(in the rows, 128 means zero)
Turns, then the turns between two rows, first turn first; the first pair answered:
D (before => after):
[118 103 145 118 139 104 191 169 118] => [170 135  92 139  96 130 147  76 118]
[137 129 156 130 157 138  75 116 142] => [ 97 122 142 110 175 112 156 135 144]
[112 115 142 115 138 101 182 153 132] => [160 140 103 137 103 126 132  76 130]
R (before => after):
[ 89 128 155 121 136 133 119 130  97] => [132 148 154 129 141 146 104 147  94]
[161 128 167 131 128 113  99 124 137] => [118 108 170 121 123  99 113 109 140]
[159 148 161 120 112 117  93 127 147] => [101 120 166 107 112 103 115 114 151]
C (before => after):
[ 98 115 127 127 109 130 125  92 135] => [107 128 116 122 124 121 171 115 133]
[151 165 108 165 121 132 119 176 156] => [142 155 113 170 112 142  84 157 157]
[118 127 112 129 140 141 118 135 119] => [125 133 133 124 139 131 131 153 128]
[123 126  85 152 131 151 130 118 103] => [140 140 148 136 121 120 159 170 128]
Now pairs of rows:
Each pair is two turns apart.
[136 139 120 140  91 125 107  92 130] => [101 112  98 141 134 145 107 118 103] -> D then C
[136 125 163 129 110 114 113 134 153] => [143 139 126 126 134 114 166 150 141] -> C then C
[106 123  93 146 178 146 110 121 113] => [146 165  87 140 145 120 162 100 137] -> C then D
[136 146 165 101 112  81 169 154 148] => [160 160 115 121  85 109 124  73 139] -> D then C
[105 114 142 118 137 114 141 170 123] => [ 85 106 106 122 126 120 136 119 118] -> C then D
[105 106 116 124 124 105 139 135 132] => [138 128 106 125 122 104 152 133 135] -> D then C
[ 85  99 152 135 125 135 108 120 122] => [126 117 147 146 116 149  80 107 123] -> R then R
[ 96 151  99 120 126  99 198 123 147] => [169 185  77 141 128 130 155 121 136] -> D then C
[166 133 197 119 125 123  63 166 138] => [ 67  88  76 118 176 142 122 109  93] -> C then R
[100 125  79 127 136 122 165 111 121] => [130 140  73 138 126 134 140  90 120] -> R then R
[117 135 135 124 126 119 133 127 130] => [127 140 123 126 125 122 135 119 127] -> D then C
[140 139 115 147 128 139 109 117 131] => [145 142 142 142 122 130 109 131 141] -> C then C
[138 128 134 131 112 148  86 103 140] => [127 134  87 125 132 141 153 102 129] -> C then R
[ 95  96  98 135 107 134 122 114 124] => [111 107  95 130 132 129 159 160 121] -> D then C
[125 125 181 125  93 119 139 140 149] => [ 96  91 152 137 125 153  94 139 115] -> C then D
[ 88 124 113 129 113 119 172 119 130] => [ 94 111 166 133 123 128 117 162 127] -> D then D
[111 131 136 116 154 116 157 167 120] => [108 138  98 120 136 118 170 116 121] -> D then R
[127 116 106 125 148 120 147 144 132] => [138 112 127 130 148 129 112 154 131] -> D then D
[174 143 105 149 137 167 117 122 116] => [146 138  93 137 149 148 177 132 118] -> D then D
[101 115 111 141 143 131 134 111 118] => [125 129 122 137 154 124 158 148 123] -> D then C
[ 85 122 104 127 136 108 159 139 127] => [ 76 111 104 133 125 119 121 113 125] -> C then C
[108 108 185 125 137 124 108 180 132] => [ 74  93  99 135 160 151 120 132 100] -> C then D
[132 126 152 127  98 117 115 127 132] => [133 131 133 128  92 115 133 109 135] -> D then D
[147 121  96 139 117 140 131 134 122] => [131 106 115 139 112 143 104 131 123] -> R then D
[119 132 124 120 137  98 134 120 143] => [133 139 108 127 142 107 129 114 137] -> D then C
[113 132  95 120 165 143 128 133 105] => [109 120 132 122 142 144  82 123 116] -> C then C
[125 106 122 138 130 150  82  99 109] => [176 140 100 141 139 148 123 119 108] -> C then D
[160 146 142 103 127 143 134 136 110] => [130 128 151  97 137 136 144 149 108] -> C then D
[130 142 107 147 106 114 161  74 124] => [175 162 111 154 120 124 157 106 120] -> R then R
[135 128 122 124 154 124 157 169 120] => [159 131 133 134 144 141 102 160 118] -> D then D
[121 143 144 133  98 124  96 100 141] => [143 144 135 144 130 146  81 139 121] -> C then D
[130 138 131 103 109 105 154 133 149] => [148 144  97 117 109 126 124 102 137] -> D then C
[127 133 145 122  97  98 147  91 139] => [132 118 171 128 111 118  86 116 129] -> C then D
[164 142 147 153  91 132  95 121 146] => [150 125 145 153 141 146 100 179 123] -> C then D
[176 165 127 119 110 130 135 127 137] => [125 129 156 117  94 126  93 105 141] -> R then D
[ 93 106 118 134 125 109 137 103 117] => [124 126 103 136 142 110 167 132 112] -> D then C
[152 165 118 147 104 108 136  96 126] => [152 165 126 147 100 109 126  95 129] -> C then C
[158 156 121 126 159 115 200 197 131] => [209 176 155 143  94 121 115 134 155] -> D then C
[128 115 124 129 150 130 117 140 112] => [143 129 122 128 147 123 140 146 116] -> R then C
[157 154 141 106 129 163 142 124 130] => [142 139 149 110 126 173 107 112 124] -> D then C
[ 97 105 146 125 133 127 108 130 120] => [144 134 122 126 152 131 143 160 113] -> D then R
[155 129 144 144 135 130  74 123 114] => [ 92 105 109 126 156 112 152 123 106] -> R then C
[160 148 101 126 127 120 173 125 139] => [132 129 167 115 109 103 153 141 158] -> C then D
[137 123 123 129 149 136 121 157 112] => [151 132 109 134 140 142 110 133 112] -> D then D
[ 93 147 113 122 118 128 163 145 143] => [ 84 136  97 129 116 141 135 116 136] -> C then C
[145 135 109 126 144 132 161 135 132] => [125 128 144 118 120 113 159 131 149] -> C then D
[144 138 107 143 121 136 111  98 127] => [ 95 113 150 124 127 113 137 132 138] -> R then C
[116 152 101 119 111 127 153 108 125] => [131 154 150 118  92 119 127 120 140] -> C then D
[121 147 104 132 121 134 116 124 130] => [123 146 129 132 111 128 106 129 138] -> C then C
[125 137 185 110 102  93 151 141 159] => [150 146 183 120  87 109 111 120 158] -> D then D
[102  87 128 124 144 122 126 129 113] => [142 114 109 127 154 124 154 145 109] -> R then D
[119 125 137 135 173 128 147 110 118] => [128 122 152 139 174 135 120 116 117] -> D then D
[151 147 111 127 138 146 119 110 132] => [154 153 136 120 140 129 137 143 142] -> C then D
[ 79 117  99 123 127 115 183 102 139] => [151 156  77 138 147 132 184 131 129] -> D then C
[147 128 140 147 140 144  83 142 122] => [ 78 102 126 129 134 122 129 115 130] -> R then D
[118 123 142 121 122 123 156 171 112] => [ 86 106 126 119 111 124 150 131 108] -> C then D
[139 145 120 125 113 128 135 115 125] => [126 137 131 120 125 121 153 138 126] -> D then D
[135 125 125 120 133 112 155 164  98] => [123 114  93 130 134 132 126 126  86] -> C then C
[162 136 132 150 140 142  66 128 128] => [ 94 100 160 135 143 124  78 138 133] -> D then C
[153 155 139 115 107 126 117 113 162] => [138 154 128 107 114 115 158 118 162] -> D then D
[126 160 167 125 122 143 134 107 119] => [118 148 168 128 140 156 117 125 108] -> C then D
[125 119 116 142 145 122 184 145 120] => [137 115 180 147 115 121 113 147 136] -> C then R
[ 97 138 115 122 122 139 126 126 143] => [109 147 110 121 132 139 139 141 140] -> D then C
[175 160 162 109 112 105 142 139 172] => [150 138 122 124 104 136  81  70 152] -> D then C
[124 146  99 130 140 140 136 104 109] => [134 143 119 136 141 150 101 115 108] -> R then D
[134 159 138 103 109 101 180 122 139] => [137 147 183 105 119 107 135 160 137] -> D then D
[143 149 160 109 107  93 170 142 158] => [134 145  77 121 133 121 184 105 128] -> C then C
[127 144 124 142 143 137 125 147 119] => [133 147 117 145 139 138 120 136 120] -> D then D
[141 139  71 133 165 143 145 142 110] => [148 151 150 114 127  99 166 167 150] -> R then C
[152 143 152 133 124 134  97 165 113] => [113 123 169 125  97 118  93 131 126] -> D then C
[140 141 147 126 120 122 128 133 136] => [104 121 127 124 139 126 139 131 124] -> C then R
[107 145 149 108 104 114 108 128 133] => [126 154 147 113 105 120 101 131 130] -> R then R
[129 129 156 120 104 128 116 152 151] => [110 127 140 112 101 115 151 137 153] -> R then D
[122 126 118 144 137  96 180 103 143] => [113 112 108 150 129 111 141  72 136] -> C then C
[118 103 147 120 141 137  92 143 124] => [128 112 149 114 150 126 129 167 129] -> C then C
[163 151 100 131 139 130  89 167 119] => [107 141  92 107 131  94 169 148 132] -> R then C
[167 143 134 113 164 122 135 172 119] => [166 145 171 113 115 111  96 131 143] -> D then C
[158 161 106 128 105 115 160 105 156] => [152 152  99 134  99 127 133  83 152] -> C then C
[158 135 130 138 102 143  83  90 140] => [174 150 165 123 105 119 126 138 156] -> C then C
[ 92 115 167 121 107 108 116 117 142] => [107 112 125 138 127 146  78 104 115] -> C then D
[ 86 109 123 122 130 136 133 117 117] => [123 134 110 130 106 139 125  89 124] -> C then D
[132 127 137 130 107 132 113  80 134] => [142 138 168 121 105 114 142 113 145] -> C then C
[169 140 115  99 100 140 137  81 123] => [177 137 171  95 113 136 116 138 131] -> C then D
[140 125 152 131 107 116 108  96 173] => [124 124 134 124 111 103 151  95 173] -> D then D
[ 99 115 124 127 127 129 123 106 127] => [ 94 112 132 124 130 127 124 117 127] -> D then D
[156 139 120 146 133 141 122  86 109] => [124 129 123 130 151 120 178 116 110] -> D then D
[151 150 100 127 123 157 157 133 130] => [127 142 147 113  96 130 161 133 154] -> R then C
[109 111 118 125 152 133 128 150 114] => [123 123  93 128 148 135 138 135 111] -> D then R
[141 135 171 117 129 120 147 147 157] => [160 145 162 128 113 133 117 120 156] -> D then D
[140 140 115 119 143  97 195 157 119] => [115 119  66 136 142 135 132  88  97] -> C then C
[131 111 148 117 104 129  99  83 138] => [146 125 170 105 112 105 149 128 150] -> C then C
[149 131 108 121 113 153 104  91 137] => [157 138 156 113 101 134 109 119 155] -> C then C
[167 142 121 131 107 131 103  89 139] => [117 101 110 131 148 150  85 112 112] -> D then C
[136 125 118 138 141 141 121 141 117] => [132 124 148 132 130 129 121 152 128] -> D then C
[128 119 142 142 165 142 128 183  99] => [140 137 191 130 109 108 138 157 138] -> D then C
[126 107 130 114 113  99 159 164 145] => [117 102  76 123 126 120 155 133 124] -> C then C
[126 168 171 124  94  93 153 122 147] => [131 165 182 126  95  97 136 128 147] -> D then D
[147 142 100 127 131 117 141  84 149] => [115 123 134 113 158 102 166 142 149] -> D then D
[182 155 131 135  98 126 132 145 140] => [169 154 121 128 104 116 165 146 141] -> D then D
[138 130 131 135 126 145 111 125 121] => [130 134 110 132 125 139 144 113 123] -> D then D
[151 162 122 132 133 122 147 132 120] => [144 153 106 140 131 136 120 106 113] -> C then C
[183 148 131 139 141 112 111 158 130] => [145 121 156 137 117 110  70 124 138] -> D then C
